(in the rows, 128 means zero)
X: rows in several groups, each row roughly a mix of its group's directions:
X (106 x 13):
[[166 135 163 112  89 127 126 101 121 142 109 113 167]
 [ 80 133  93 122 165 124 145 152 132 108 130 146  97]
 [ 78 144  87 127 153 107 109 116 108  99 116 140 130]
 [186 124 104 136 136 147 174 138 111 135 144 124 142]
 [170 144 141  99 140  93  99 122 106  95 119 124 153]
 [ 54 134 118 118 129 100 112 133 145 109 125 130 126]
 [147 139 115 149 173 120 120 178 108 130 154 102 136]
 [133 138 125 100 155 122 135 191 148 134 154 101 124]
 [117 114 136 111  90 136 135  77 144 135  92 159 118]
 [102 117 143 103  86 139 145  83 157 118 110 148 123]
 [155 125 109 134 118 122 103  69  97 108  99 126 132]
 [161 136 135 108 136 129  69 108  95 131 105 115 113]
 [181 107 116 128 105 122 170 137 145 124 148  98 141]
 [131 134 151  93  74 130 135  85 110 143 120 113 130]
 [ 84 133 127 128 126 113 105 127 118 104 152 105  72]
 [ 70 131 122 104 112 116 169 145 154 122 139 117 145]
 [177 136 162 129 127 115  85 126 112 137 120 121 167]
 [111 116 151 107  83 113  87  90 124 129 105 113 121]
 [165 143 150  93 104 118 131 104 119 127  97 122 171]
 [104 117 113 169 177 113 115 162 145 130 123 150 113]
 [166 136 144  95  92 125 141 100 118 129 101 117 167]
 [131 136 142 134 170  95  81 154 125 130 107 157 143]
 [109 121 153 135 127 102  64 134 156 121 126 123 101]
 [ 90 121 102 156 160 149 151 160 139 132 153 140 104]
 [ 82 134  98 133 168 138 159 155 140 118 138 146 108]
 [197 120 116 117 117 132 112 108  94 131 120 106 127]
 [ 73 160 116 110 168 125 143 150 128 107 126 135 114]
 [ 81 118 119 165 156 101 116 143 135 137 112 156 100]
 [119 139 119 106 100 140 169  91 117 151  86 141 115]
 [193 123 107 131 130 147 166 131 103 137 139 120 140]
 [100 129  92  96 124 133 187 121 137 113 109 141 119]
 [107 130 141 112  79 126 134  79 122 144  93 142 120]
 [ 79 147 113 163 159 103 136 163 118 138 123 126 112]
 [186 119 147 143 139 112  81 128 123 134 128 135 156]
 [181 131 112 129 162 149 127 164 134 113 157 117 148]
 [ 80 128 117 167 152  99 118 144 126 141 107 150 103]
 [175 127 100 135 140 142 183 147 122 130 149 122 145]
 [115 124 123 110  88 148 188 107 140 144 107 127 139]
 [ 57 138 119 110 132 122 151 160 135 131 141 136 134]
 [131 114 146 124  94 112  73  88 119 124 106 120 113]
 [ 96 131 101 171 155 109 121 143 126 134 100 164 107]
 [ 89 116 107 162 157 137 121 153 139 131 154 138  87]
 [155 123 153  86  97 151 136 110 143 110 156 102 150]
 [102 121  92 127 155 140 173 156 140 139 108 163 135]
 [126 119 131 185 139 131 163 125 169 115 139 156 134]
 [ 90 119  99 154 165 134 126 159 134 124 150 141  91]
 [103 106 151 124  95 115 108  84 142 143 101 157 110]
 [ 63 127 129 137 130 106 137 147 170 112 140 136 128]
 [ 66 133 143 120 123 104  88 117 150 113 113 128 118]
 [176 135 161 125 111 133 116 116 124 150 111 123 180]
 [175 136 166 137 117 128  88 121 115 141 134 109 162]
 [110 146 152 110  72 116 126  92 103 147 115 112 129]
 [ 77 125  96 118 120 143 174 128 136 122 130 127  92]
 [ 91 113 148 129  97 113 115  88 140 145  97 155 107]
 [192 123 111 131 133 149 164 143 106 142 144 121 137]
 [134 120 120 167 133 136 188 136 160 121 147 145 144]
 [144 131 104  71 116 123 137 149  96 136 136  88 136]
 [106 114 134 115  93 134 138  81 147 132  93 163 113]
 [ 89 133 147 109  79 117 140  87 119 142 107 128 114]
 [172 138 158 105  99 121 123 104 120 134 105 118 172]
 [ 69 128 127 116 114 117 170 145 162 121 140 125 142]
 [117 171 114 125 117 122 160 136  79 146 118  93 133]
 [143 114 135 118  73 143 166  93 139 147 112 119 142]
 [ 87 122 113 162 143 165 149 156 140 154 151 130 110]
 [160 119 159  96  82 138 109  92 126 128 138 113 145]
 [149  94 155 134 115 110  70 101 121 147 120 137 125]
 [138 108 141 137  90 114  82  80 116 123 107 126 116]
 [ 97 124 156 131 109 114  71  95 133 123 104 135 111]
 [ 56 144 117 111 143 125 140 159 126 131 138 141 131]
 [102 112 118 170 171 105 104 154 139 133 120 152 110]
 [ 99 128 147 131  91  97 105  96 102 157 107 134 109]
 [177 131 155 142 148 111  81 129 129 133 125 140 161]
 [157 131 103 142 154 137 184 157 143 122 152 126 144]
 [166 137 159 106  91 125 129 100 123 138 105 115 168]
 [148 108 109 135 174 152 137 155 166  97 142 138 140]
 [155 109 117 146 181 136 114 167 149 110 153 129 136]
 [ 60 143 107 112 145 118 141 161 128 124 141 136 132]
 [130  96 149 144 122 103  73 106 129 149 114 154 111]
 [127 131 109 170 167 132 159 163 147 121 154 154 129]
 [146 110 117 146 180 135 117 168 152 104 157 129 135]
 [ 76 162 117  95 155 124 157 141 127 107 114 135 122]
 [124 136 130 102 151 118 130 190 157 132 153 101 122]
 [119 139 131 147 179 112  78 157 122 116 146 136 115]
 [164 120 154  86 108 149 135 117 135 119 160  94 148]
 [126 142 109 135 164 141 181 168 142 128 151 136 142]
 [ 62 153 118  95 144 135 144 149 113 135 127 137 137]
 [ 78 121  89 128 143 136 161 141 138 117 133 140  88]
 [170 134 156 107  92 125 128 101 121 138 105 116 169]
 [182 124 126  95 124 162 143 125 134 105 153 110 153]
 [163 134 159 108  86 126 127 100 120 142 104 113 165]
 [ 89 133  97 138 177 131 137 158 135 111 144 145 101]
 [ 87 117 115 167 163 103 117 147 132 138 111 153 102]
 [157 129 137 147 158 113  64 144 113 120 148 124 127]
 [105 117 122 165 150 130  88 150 127 130 161 123  86]
 [ 86 113 129 157 139  96 107 124 127 150 103 158  95]
 [107 139 120 115  96 127 156  89 108 152  83 143 112]
 [160 117 159  91  91 141 115 103 135 116 156 107 146]
 [163 141 138  87  89 152 146 107 117 119 143 102 150]
 [167 142 133  91  99 156 147 117 125 110 151 102 155]
 [ 87 122 100 150 168 130 128 157 137 120 148 144  90]
 [142 159 106 127 152 134 157 166  96 126 149  91 139]
 [ 79 151 109 123 174 134 151 155 135 111 134 141 114]
 [164 121 133 102  77 132 146  92 124 136 104 116 151]
 [ 80 121 102 149 159 131 131 148 144 123 145 144  85]
 [170 144 109 126 156 147 140 165 117 112 157 101 151]
 [182 133 127 102 129 134  93 108  92 133 109 105 122]]

one row of each group, then the others: which group is each in?
[107 115 130 170 125 126 175 144 170 123 151 148 136] : C
[123  98 153 138 111 103  79  95 123 151 106 146 115] : V
[ 67 135 103 115 133 139 169 136 137 125 119 135 100] : S

[163 138 143  92  92 125 146 100 117 126 103 114 165] : S
[140 120 133 105  72 137 165  93 132 140 104 118 142] : S
[116 123 124 112  82 151 184 103 139 144 112 121 133] : S
[137 123 157  93  72 134 122  85 126 122 134 116 139] : V
[160 120 114 139 110 125 110  68  98 113 102 129 132] : C
[ 56 142 115 109 139 120 144 158 132 126 138 136 133] : C
[143 108 127 148 173 126 101 167 153 108 162 129 133] : V
[127 132  86 108 170 109 124 153 106  86 135 135 113] : S
[ 84 139 155 101 122 119  74 113 125 131 104 125 114] : C
